One vector is turned by the same rotation once a tick. Each row is the vector after some number of ticks, and that number follows the row.
The counts run from 0 to 231.
[ 90 100  91 136 147 138  97 107 122 100 101 189 119 157 114 157 105  95
  80 119 136 156 121 161 136 133 171 162 162 144 136  97 176 145 131 124
 124 119 129  90  81 109 131 148  76  79 130 165 121  96 147 150 146 115
 135 162 117 149 153 121 139 145 145 157 141] | 11
[126 106  95 147 121 124  95  86 122  91 117 205 145 149 125 142 108 107
  90 132 142 159 123 147 124 133 158 166 176 151 132 119 165 172 121 104
 117 128 138  97  85 116 130 137  99  95 130 206 136 136 128 149 125 107
 145 156 128  82 138 136 122 122 126 138 175] | 146
[138 106 115 163 154 120 134 117 144 117 134 164 131 143 127 172 125 115
  82 123 118 118 120 172 141 158 165 165 179 155 124 134 178 159 131 130
 105 124 109 108  78 144 126 110 100  76 185 152 122 133  93 158 136  96
 139 142 124  89 164 130 127 149 186 125 153] | 223
[130  99  94 158 110 129 117 102 129 115 125 186 144 163 131 138 116 134
  87 126  89 128 148 139 133 125 155 150 161 171 130 130 167 173 112 135
 109 127  93  92  81 100 134 104  93  99 165 173 113 125  98 162 133 109
 146 142 153  78 177 122 137 161 155 121 158] | 86
[108 110 103 188 174 122 115 124 142 125 150 164 118 139 145 145 151 130
  88 133 116 117 129 151 147 139 143 178 191 148 121 133 179 168 122 125
  79 128 112  99 107 128 116 137 118  80 167 159 154 118  93 156 145  98
 123 132 113  95 129  98 139 169 175 118 128] | 177
[ 87 103  90 172 187 123 116 139 124 120 142 165 102 151 134 162 134 123
  85 124 114 119 130 146 121 142 161 164 174 139 121 116 179 150 133 124
  85 129  95 120  96 126  99 138  99  89 187 162 137 119 101 153 137  99
 120 126 102 113 125  96 140 170 175 137 141] | 174
[154 102 129 127 141 127 127 110 118 124 103 144 145 142 144 144 132 110
  78 123 116 135 113 177 139 158 133 170 162 150 151 117 181 150 133 138
 102 104 136  64  81 123 135 120  86  99 146 152 114  95 134 141 129 107
 125 170 144 133 176  73 162 138 176 171 107] | 212
[140 109 129 138 149 131 125 136 131 130 115 146 131 160 111 164 114 117
  94 114 112 137 128 159 145 170 154 165 157 163 103 117 164 147 142 133
 105 120  95  92  89 130 123  99  79  79 161 137 134 107 117 158 134 101
 123 176 134 139 192  84 147 153 189 150 125] | 165
[127 112 110 128 155 140 122 122 136 107 117 139 144 174 123 147 106 105
  74 136 181 146 124 149 151 152 146 189 149 147 125 116 181 166 148 119
 105 108 126 123  87 137 104 125  93  76 136 159 139  91 133 140 135  95
 128 171  92 137 181  98 150 134 168 155 117] | 61
[120  89  85 137 128 122 120 105 130 127 117 167 138 172 140 143 112 134
  81 130  77 137 153 135 110 132 153 142 146 166 151 129 160 162 105 150
  91 110  76 106  81 113 116 123  92 114 178 162 103 130 100 160 122 110
 139 131 152  75 159 114 152 164 158 148 143] | 83
[156 110 122 122 149 110  99 112  98 118 103 156 157 150 127 144 139 108
 104 128 105 166 128 143 104 177 142 153 162 165 151  95 157 143 138 119
  97 116 130  72  89 129 124 126  77 114 124 183 136 127 128 151  90 105
 122 172 143 109 136  63 151 123 150 176 144] | 156
[130 105  85 118 116 138 109  96 137  99 115 196 149 180 116 129  84  99
  80 132 149 177 139 111 132 122 158 177 151 156 102 135 156 183 124 126
 100 119 111 126  97 124 119 144  91  98 122 179 154 115 131 158 137 112
 133 178 129 110 167 130 136 137 135 134 126] | 195
[142 118 122 107 144 124 144 113 113 118  96 154 143 143 140 159 128 105
  77 114 110 129 104 166 123 161 143 153 158 146 154 110 183 144 134 139
 109 123 121  92  74 126 120 108  73 107 178 167 104 105 141 121 102  97
 140 157 138 117 155  74 160 150 175 170 118] | 215
[ 99 108  98 190 176 121 113 129 138 129 146 161 111 143 145 151 147 127
  83 130 113 118 132 150 136 142 150 176 189 146 120 126 186 162 123 123
  81 126 105 105 101 131 109 139 112  80 168 159 149 117  93 159 145  96
 123 126 109  98 126 100 141 170 173 123 136] | 176
[160 111 125 139 139 119 146 104 155 130 119 159 146 143 139 156 128 124
  84 126 101 126 129 166 140 160 152 166 176 163 133 150 168 162 116 144
  95 117 100 100  85 153 136 110 104  90 183 150 125 136 104 151 127 100
 140 152 152  75 168 116 141 155 190 132 133] | 28
[145  83 105 154 115 130 121 116 100 106 136 211 123 164 136 144  86 106
  84 126 114 139 116 127 104 121 141 169 159 138  81 142 179 175 134 112
 105 121 115 101  83  98 109 129 108 128 170 190 141 135 109 138 141 119
 116 157 131 109 156 103 135 126 141 154 136] | 92
[ 93 114  84 125 134 133  98 106 109  96  97 177 147 171 115 142 115 109
  87 120 139 153 132 136 136 136 162 153 151 156 146  76 172 153 129 118
 121 130 125 102  80  97 119 125  62  89 127 182 117  92 147 152 112  98
 145 158 115 129 160 103 141 148 136 148 151] | 8
[113 110  87 138 143 123  79 103 100  93 106 181 151 157 125 136 134  98
  93 129 127 158 133 135 117 135 152 156 159 153 152  75 174 148 130 116
 109 123 142  78  86  95 128 145  73 106 109 186 132  99 134 161 106 105
 131 157 121 125 132  92 142 133 128 157 144] | 203
[132 110  93 127 149 123 140 107 140 128 134 168 143 159 156 123 122 117
  71 142 123 145 133 108 110 137 125 176 167 137 122 160 171 185 113 138
  62 120 105 129 115 142  91 150 118 121 163 186 154 126 115 130 119 107
 117 151 129  80 119  80 161 155 157 145  96] | 184
[146  96 106 150 104 130 126 105 110 102 135 216 133 159 127 144  95 110
  79 119 104 135 116 128 119 117 147 158 166 144  83 142 174 180 127 118
 114 134 114 100  83  97 128 120  97 114 167 183 142 132 112 142 142 116
 132 160 143 105 165 115 130 140 147 132 135] | 90
[137  93 123 139 149 130 113 110 126 126 101 157 134 142 135 141 121 108
  83 126 118 151 122 181 137 148 143 177 164 149 145 118 174 148 130 134
 104  92 134  56  93 128 140 139  93  94 130 150 120  95 136 149 151 117
 120 174 141 140 168  83 159 135 170 177 115] | 210
[118 120 109 181 166 124 121 117 145 126 150 171 126 135 149 137 151 126
  83 131 121 119 124 145 148 137 136 180 197 146 114 142 184 177 118 123
  82 131 119 102 109 129 122 138 117  81 162 159 160 112  94 153 144  98
 124 138 120  96 125  96 141 164 175 109 123] | 178
[133 115 107 168 137 124  98 108 116 113 135 212 136 151 123 131 125 119
  98 126 100 154 136 115 126 131 145 168 189 159  73 135 160 180 127 107
  88 140 118  90 119 110 131 135 102 106 133 179 182 131 107 163 133 115
 116 170 140 108 130  91 130 146 138 118 132] | 43
[ 90 104  94 180 184 123 114 135 134 122 147 162 107 148 139 157 141 125
  84 129 110 120 129 149 134 144 154 169 179 144 124 124 180 154 123 123
  83 129  97 112  98 126 103 138 108  82 177 158 143 119  98 157 143  98
 119 125 106 101 126  97 138 170 173 129 140] | 175
[134  98 115 138 155 118 137 110 154 139 115 154 128 134 140 158 126 126
  83 125  98 139 131 176 136 162 156 165 177 158 154 146 160 154 111 146
  92 107  98  90  90 157 130 124 109  84 176 155 114 135 110 150 134 101
 140 145 144  79 151 113 146 158 186 151 142] | 26
[ 98 113  98 144 181 130 108 131 143 116 124 155 124 166 106 166 120 107
  90 126 131 154 142 145 147 160 179 171 166 162 115 108 161 153 138 132
  93 126  96 126  99 144 116 142  82  69 146 132 151 107 113 177 141  99
 120 160 107 131 153 119 137 156 179 131 129] | 117
[128  95  86 109 131 121 133 102 127 125 116 174 144 168 147 146 113 118
  72 129  75 140 142 126  97 136 150 146 146 157 155 135 165 158 104 159
  85 116  82 110  85 119 114 139  81 128 180 160 106 122 109 155 111 111
 132 133 155  83 144 106 159 161 164 160 113] | 81
[171  94 126 136 145 115  96 111  98 110 113 153 160 156 130 143 126 103
  98 137 119 167 131 147 104 173 138 170 154 159 139 106 163 154 141 113
  95 102 139  72  92 131 124 134  90 118 119 183 143 132 121 157 102 110
 115 171 136 114 148  73 149 106 152 183 133] | 154
[160 109 107 122 134 117 149 111 124 113 136 185 145 161 129 162 108  99
  82 120 100 135 117 117 102 153 157 151 156 152 101 149 171 169 129 140
  90 144  90 143  81 131 111 118  88 116 200 168 136 150  97 148 106 102
 128 147 133  77 146 114 138 144 170 136 122] | 33
[120  89  84 124 129 123 125 106 127 126 116 167 141 168 143 144 111 126
  78 128  75 139 146 130 102 137 152 146 144 160 156 131 161 158 103 157
  89 111  76 110  81 119 117 131  89 122 179 162 100 128 107 158 117 110
 135 133 150  77 153 108 156 161 160 152 128] | 82
[163 112 116 152 150 116 141 111 123 106 148 186 136 141 137 167 130  89
  83 122 106 124 103 138 118 156 151 165 179 142  99 143 185 169 139 127
  93 147 121 128  81 132 122 132  95 107 187 161 154 141  93 151 126 101
 121 146 123  89 134 121 129 137 178 123 120] | 227
[119 108 106 123 168 119 132 108 124 125 105 167 128 127 151 162 142 104
  74 121  98 133 110 170 108 158 150 157 177 138 173 119 179 137 116 142
  94 116 117  89  86 144 122 146  86 110 178 172 108 124 135 132 115 106
 132 141 135  98 111  90 160 156 173 174 127] | 22
[163 116 121 157 146 115 141 111 125 107 148 185 135 139 134 170 133  93
  85 125 113 121 103 147 131 156 153 169 181 146 103 138 184 170 136 129
  97 145 125 123  79 135 129 128  92  94 188 153 150 136  94 152 125  98
 129 144 122  90 142 123 127 139 182 119 126] | 226
